Here are some points:
 1.64|-2.88| 0.67| 2.18| 0.83|-1.93| 0.17|-2.47|-0.30| 0.03| 2.27|-0.31| 2.72|-2.02| 1.34|-1.25
 0.64|-0.25| 0.05| 0.09| 0.09| 0.19|-0.15|-0.94| 0.21| 0.25|-0.66|-0.69| 0.28|-0.44| 0.32|-0.27
-1.03| 1.94|-0.35|-1.74|-0.49| 2.00| 0.12| 1.63| 0.19| 0.41|-2.49|-0.35|-2.01| 1.92|-0.47| 1.26
 1.27| 0.66|-1.36|-0.22| 0.41| 0.74| 0.50| 0.00| 0.74| 0.00|-1.47|-0.23| 0.22|-0.28| 0.30| 0.56
-1.22| 0.68|-0.10|-0.30|-1.40| 0.93| 0.26| 1.23|-0.14|-0.23|-0.41|-0.46|-0.59| 0.87|-0.13| 0.82
 1.05|-1.19|-0.29| 0.64| 0.75|-0.76| 0.04|-1.33|-0.05|-0.03| 0.76|-0.36| 1.26|-1.41| 0.83|-1.20
-1.84|-1.14| 0.84| 2.10|-0.68|-1.29|-0.66| 0.96|-1.37|-0.82| 2.40| 1.18| 0.66| 0.29|-0.06|-0.42
-1.18|-1.50| 0.98| 1.28|-0.02|-1.10|-0.48| 0.80|-1.31|-0.53| 1.99| 0.56|-0.51|-0.10| 0.27|-0.07
 0.06| 0.25|-1.06| 0.78|-0.06|-0.92| 0.05| 0.16| 0.82|-0.58| 1.14|-0.29| 0.58|-0.98| 0.06|-0.65
-0.01|-0.21| 0.22|-0.19|-0.36| 0.20|-0.29|-0.34|-0.10| 0.43|-1.10|-0.55|-0.37| 0.59|-0.15|-0.28
 0.39| 1.50|-0.35|-1.56|-0.24| 2.07| 0.84| 0.35| 0.82| 0.53|-3.28|-0.68|-1.50| 1.03|-0.15| 0.85
 3.00| 1.09|-1.61|-0.74| 1.10| 1.17| 1.05|-1.81| 1.63| 0.99|-3.74|-1.79| 0.50|-0.86| 0.99| 0.13
-1.10| 1.72|-0.11|-2.60|-1.17| 1.65| 0.89| 1.41| 0.59|-0.13|-2.60| 0.36|-2.01| 1.32|-0.44| 1.73
-4.52|-0.88| 1.52| 0.99|-1.98|-1.10|-0.76| 3.31|-1.92|-1.10| 3.03| 1.73|-1.23| 2.18|-0.92| 0.67
 0.65| 0.79|-0.79|-0.89| 0.08| 1.39| 0.40|-0.41| 0.80| 0.07|-2.24|-0.74|-0.46|-0.26| 0.26| 0.40
 2.24|-0.39|-1.00| 0.11| 0.90|-0.10| 0.60|-2.00| 0.99| 0.84|-0.75|-0.82| 1.55|-1.27| 0.87|-0.57
-0.02|-0.57|-0.31| 0.29|-0.49|-0.15| 0.36|-0.51|-0.06| 0.25| 0.30| 0.00| 0.42|-0.56| 0.40|-0.19
 0.88|-1.23|-0.05| 1.06| 0.69|-0.87| 0.62|-1.11|-0.09|-0.20| 0.83|-0.28| 1.18|-1.15| 0.73|-1.04
 0.20| 1.69|-0.87|-1.99|-0.30| 2.03| 0.55| 0.69| 0.88| 0.25|-3.57|-0.47|-1.34| 1.04|-0.17| 1.32
-0.06|-1.18| 0.81| 0.35| 0.13|-0.57|-0.49|-0.49|-0.91|-0.17| 0.99| 0.53| 0.61|-0.08| 0.16| 0.25
 1.08| 0.36|-0.19|-0.65| 0.43|-0.26| 0.55| 0.01| 0.61| 0.33|-0.94|-0.03| 0.54|-0.76| 0.26| 0.39
-1.51|-0.03| 0.84|-0.32|-0.35|-0.67|-0.72| 0.77|-0.26|-0.36| 1.28| 0.97|-0.49| 0.93|-0.06| 0.27
-1.54| 2.60|-0.07|-2.61|-1.36| 2.53| 0.52| 2.63| 0.29| 0.22|-3.76| 0.25|-2.90| 2.48|-0.51| 2.29
 1.88|-0.66| 0.52| 0.93| 0.22|-0.54| 0.25|-1.56| 0.73| 0.61| 0.62|-0.72| 1.27|-1.28| 0.92|-0.59
 0.16| 0.27| 0.70| 0.11| 0.30| 0.08|-0.20| 0.12|-0.20|-0.29| 0.24| 0.16| 0.47| 0.08|-0.30| 0.76
-0.87|-1.23| 0.62| 1.25| 0.32|-0.90|-0.70|-0.67|-1.15|-0.13| 2.46| 0.49| 1.19|-0.23|-0.71|-0.58
-2.68|-0.41| 1.50| 0.19|-1.53|-0.56|-0.20| 2.31|-1.91|-0.90| 1.56| 1.63|-1.12| 1.29|-0.34| 0.49
 0.36| 1.31|-0.86|-1.27|-0.04| 1.33| 0.30| 0.02| 0.94| 0.19|-1.72|-1.05|-0.62| 0.70|-0.11| 0.12
 2.15| 2.75|-1.58|-2.45| 0.00| 2.71| 0.61|-1.04| 2.33| 0.58|-4.28|-1.71|-0.51| 0.39|-0.26| 0.43
-1.95|-0.90| 1.42| 0.54|-1.22| 0.00| 0.32| 2.32|-1.08|-1.03| 1.36| 0.50|-0.10| 0.00| 0.92| 0.53
-3.48| 1.23| 0.37|-1.08|-1.09|-0.15|-0.55| 2.93|-0.62|-1.00| 0.30| 1.26|-1.71| 1.37|-0.99| 1.61
 0.77| 0.79|-0.64|-0.82| 0.25| 0.74| 0.37|-0.06| 0.80| 0.57|-0.78|-0.80|-0.19| 0.12|-0.39| 0.05
-0.98| 0.26| 0.77|-0.24|-1.27| 0.85| 0.08| 1.70|-0.96|-0.19|-0.72| 0.77|-0.97| 0.97|-0.18| 0.85
-0.79|-0.57| 0.63| 0.49|-0.40|-0.34|-0.60| 0.68|-1.31|-0.32| 1.44| 0.74|-0.03| 0.02|-0.52| 0.00
 1.43| 0.78|-1.13|-0.92|-0.40| 0.60| 0.53|-1.16| 1.09| 0.61|-1.44|-0.99| 0.00|-0.10| 0.23|-0.15
 0.86|-3.20| 0.72| 2.97| 1.08|-1.91| 0.14|-1.89|-1.05|-0.10| 2.44| 0.74| 2.34|-1.74| 1.16|-1.59
 2.99| 0.48|-1.05|-0.38| 1.49| 0.85| 0.14|-2.11| 1.57| 1.21|-2.10|-1.51| 0.93|-0.66| 0.21|-0.58
Here are 12 more points, each followed by its number:
 0.52| 0.94|-0.37| 0.52| 0.85|-0.09|-0.13|-0.56| 0.64|-0.54|-0.26|-0.23| 0.13|-0.60| 0.60| 0.03 0
-0.57| 0.09| 0.20| 0.07|-0.53|-0.23| 0.41| 0.67|-0.79|-0.20| 0.34| 0.31|-0.57| 0.27|-0.40| 0.13 1
-0.15| 0.41|-0.37|-0.71| 0.17| 0.55| 0.19|-0.67| 0.50| 0.41|-1.24|-0.47|-0.58| 0.74| 0.21| 0.16 2
 0.89| 0.99|-0.69|-0.21| 0.41| 1.02|-0.66|-0.14| 0.53| 0.31|-1.18|-0.08|-0.57| 0.80|-0.49|-0.41 3
 1.52| 1.54|-0.81|-1.13|-0.04| 1.58| 0.26|-0.16| 1.38| 0.52|-2.38|-0.46|-0.74|-0.06|-0.13| 0.83 4
-1.46|-0.47| 0.45|-0.32|-0.38|-0.02|-0.16| 0.83|-0.60| 0.10| 0.06| 0.13|-0.49| 0.75|-0.96| 0.36 5
-1.81|-0.73| 0.59| 1.04|-0.03|-1.40|-0.60| 0.74|-0.40|-0.49| 2.19| 0.13| 0.48| 0.24|-0.69|-0.29 6
-0.29|-1.55| 0.62| 1.31| 0.05|-1.45|-0.19|-0.60|-1.30|-0.18| 2.76| 0.57| 1.84|-0.69| 0.43|-0.82 7
-1.01|-0.35| 0.66| 0.45|-1.04| 0.26|-0.18| 0.87|-0.45|-0.50| 0.47| 0.00|-0.09| 0.90| 0.11| 0.63 8
-0.85| 0.33| 0.67|-0.18| 0.65| 0.26|-0.74| 0.01|-0.32| 0.11| 0.85| 0.43| 0.01| 0.44|-0.68| 0.22 9
-1.79| 1.02| 0.54|-1.44|-1.57| 0.69| 0.34| 1.33|-0.31|-0.53|-0.58| 0.72|-0.88| 1.02|-0.32| 1.45 10
 1.97|-0.28|-0.53| 0.50| 1.10| 0.40| 0.15|-1.16| 0.81| 0.40|-1.31|-0.38| 0.46|-0.78| 0.37|-0.75 11
Which two of these numbered points are nearest to each point below, ignoring the 2 directions in which the first points spread most? Their numbers follow each, nearest first.
 0.00| 0.32|-0.09| 0.15| 0.41| 0.70|-0.83| 0.11|-0.03| 0.17|-0.29| 0.18|-0.59| 0.81|-0.25|-0.70 > 3 11
 0.36| 0.16|-0.68| 0.39| 0.08|-0.07| 0.03| 0.23| 0.99|-0.27|-0.87|-0.22| 0.25|-0.03| 0.30| 0.02 > 11 4
-1.99|-0.31| 1.20| 0.53|-0.57| 0.34|-0.75| 1.46|-1.45|-0.50| 1.99| 1.24|-0.80| 0.99|-1.21| 0.33 > 9 3
-3.04|-1.30| 2.18| 1.16|-1.92|-0.93|-0.38| 2.57|-2.67|-0.91| 3.27| 1.54|-0.78| 1.00|-0.84| 0.32 > 1 8
 1.78| 0.29|-1.36|-0.13| 0.71| 0.16| 0.08|-1.82| 0.70| 0.57|-1.28|-0.69| 1.26|-0.81| 0.74|-0.45 > 7 2
 1.56| 0.23|-0.24|-0.95| 1.05| 1.19|-0.09|-1.50| 0.97| 1.41|-1.66|-1.12|-0.09|-0.20| 0.64|-0.84 > 2 5
-0.22| 1.55|-0.34|-1.41|-0.25| 1.61|-0.24| 0.67| 0.29| 0.16|-1.48|-0.14|-1.02| 1.31|-0.78| 1.15 > 9 7
 2.26|-2.13| 0.36| 1.88| 1.75|-1.69|-0.29|-3.41|-0.34| 0.40| 2.42|-0.43| 2.95|-2.40| 0.84|-1.39 > 9 7
-0.54| 0.93|-0.16|-1.22|-0.86| 0.50| 0.53| 0.83| 0.19|-0.22|-0.83| 0.73|-0.72| 0.72| 0.07| 1.46 > 10 7
-0.26| 1.75|-0.43|-1.88|-0.35| 0.75| 0.26| 0.51| 0.76|-0.12|-1.90|-0.07|-1.19| 0.56|-0.26| 1.50 > 10 4
-1.65|-1.26| 1.40| 0.39| 0.41|-0.25|-0.50| 1.14|-1.48| 0.05| 1.23| 0.91|-0.34| 0.71|-0.36| 0.65 > 5 11
-0.36| 0.80|-1.07|-0.30| 0.49|-0.43|-0.79| 0.18| 0.91| 0.27|-0.02|-0.39|-0.18| 0.28|-0.56|-0.30 > 6 3
 0.81|-0.78| 0.01|-0.25| 0.64|-0.01| 0.12|-1.95| 0.12| 0.73|-0.46|-0.81| 0.33| 0.04| 0.18|-0.80 > 2 5
 2.20|-0.48|-1.35| 0.05| 1.71|-0.33| 0.67|-2.61| 1.12| 0.55|-1.21|-0.84| 0.81|-1.66| 1.09|-1.07 > 2 1
-2.42|-0.05| 1.72|-0.70|-1.09| 0.36|-0.35| 2.04|-1.40|-0.25| 0.80| 0.99|-1.50| 1.86|-1.02| 1.39 > 5 7
-0.44| 1.62|-0.65|-0.51| 0.11| 0.62| 0.18| 1.37| 0.16|-0.73|-0.77|-0.16|-0.61| 0.65|-0.03| 0.87 > 0 4
 1.00| 0.51|-0.49| 0.51| 0.95|-0.62| 0.00| 0.01| 0.80|-0.30|-0.27| 0.28| 0.08|-0.94| 0.44|-0.28 > 0 4
 2.92| 1.67|-1.77|-1.52| 1.49| 1.45| 0.44|-2.12| 1.66| 1.58|-3.08|-1.12|-0.86|-0.49| 0.56|-0.72 > 3 2
-1.46|-1.92| 2.05| 0.68|-0.49|-1.35|-0.99| 0.36|-1.74|-0.03| 2.66| 0.65| 0.24| 0.53| 0.30|-0.41 > 2 5
 0.63| 0.20|-0.11|-0.40| 0.03| 0.69| 0.43| 0.29|-0.19| 0.58|-0.70|-0.68|-0.21|-0.19|-0.04| 0.16 > 1 7
 2.11|-0.40|-0.90| 0.85| 1.06|-0.41| 0.40|-2.01| 0.57| 0.89|-0.07|-0.87| 1.99|-1.27| 0.61|-1.21 > 7 1
 1.77| 0.54|-1.39|-0.05| 2.00|-0.51|-0.39|-1.69| 1.85| 0.35|-0.87|-1.34| 0.98|-0.74|-0.30|-0.54 > 6 9
-1.87|-1.40| 1.32| 1.93|-1.18|-1.13|-0.52| 0.77|-1.30|-0.58| 2.78| 0.41| 0.40| 0.16| 0.20| 0.08 > 8 4
-1.16|-1.30| 0.97| 0.74|-0.42|-1.98|-0.06| 0.30|-1.37|-0.55| 2.25| 1.42| 0.30|-0.37|-0.04| 0.27 > 10 1
 1.05| 0.10| 0.26|-0.33| 0.73| 0.08|-0.14|-1.23| 0.01| 0.44|-0.35| 0.08| 0.55|-0.72| 0.08| 0.31 > 9 4
-1.74| 0.97| 0.05|-0.48|-0.12|-0.03|-0.56| 1.62| 0.40|-0.24| 0.55| 0.32|-0.60| 1.03|-1.29| 0.08 > 6 9
 1.93|-1.00|-0.53|-0.18| 1.59|-0.99| 0.43|-2.52| 0.88| 0.40|-1.66|-0.50| 1.17|-1.36| 0.75|-0.48 > 2 5
-0.71| 1.15|-0.49|-0.67| 0.62|-0.38|-0.24| 0.51| 0.98| 0.13|-0.30|-0.05|-0.65| 0.70|-1.32| 0.52 > 6 9
 3.14|-0.37|-1.39|-0.20| 2.02|-0.27| 0.28|-2.77| 1.32| 1.09|-1.46|-1.19| 1.04|-1.55| 0.69|-0.48 > 2 5
 1.44|-0.29|-0.77| 0.83| 1.13|-0.51|-0.45|-1.01| 1.21| 0.45| 0.58|-0.96| 1.50|-1.24| 0.17|-1.57 > 6 3
-0.71|-1.81| 1.31| 0.78| 0.01|-1.71|-0.47|-0.41|-1.18|-0.06| 2.71| 1.32| 0.74| 0.13|-0.61|-0.76 > 5 2
 0.51|-1.20| 0.73| 0.48| 0.96|-0.88|-0.60|-0.76|-0.65|-0.10| 1.88| 0.36| 0.35|-1.18| 0.17|-0.69 > 9 4
-1.03| 0.08| 0.30|-1.04|-0.43| 0.58| 0.23| 0.38|-0.08|-0.17|-0.80| 0.17|-0.82| 1.25|-0.78| 0.43 > 5 2
-1.90|-0.99| 1.19| 0.70|-1.15|-0.62|-0.06| 1.51|-1.28|-0.91| 1.78| 0.62|-0.55| 0.20|-0.48| 0.19 > 1 8
 1.57| 0.24|-1.36|-0.60| 0.84| 0.48| 0.29|-1.45| 1.33| 1.03|-2.15|-1.21| 0.21|-0.75| 0.19|-0.29 > 5 2
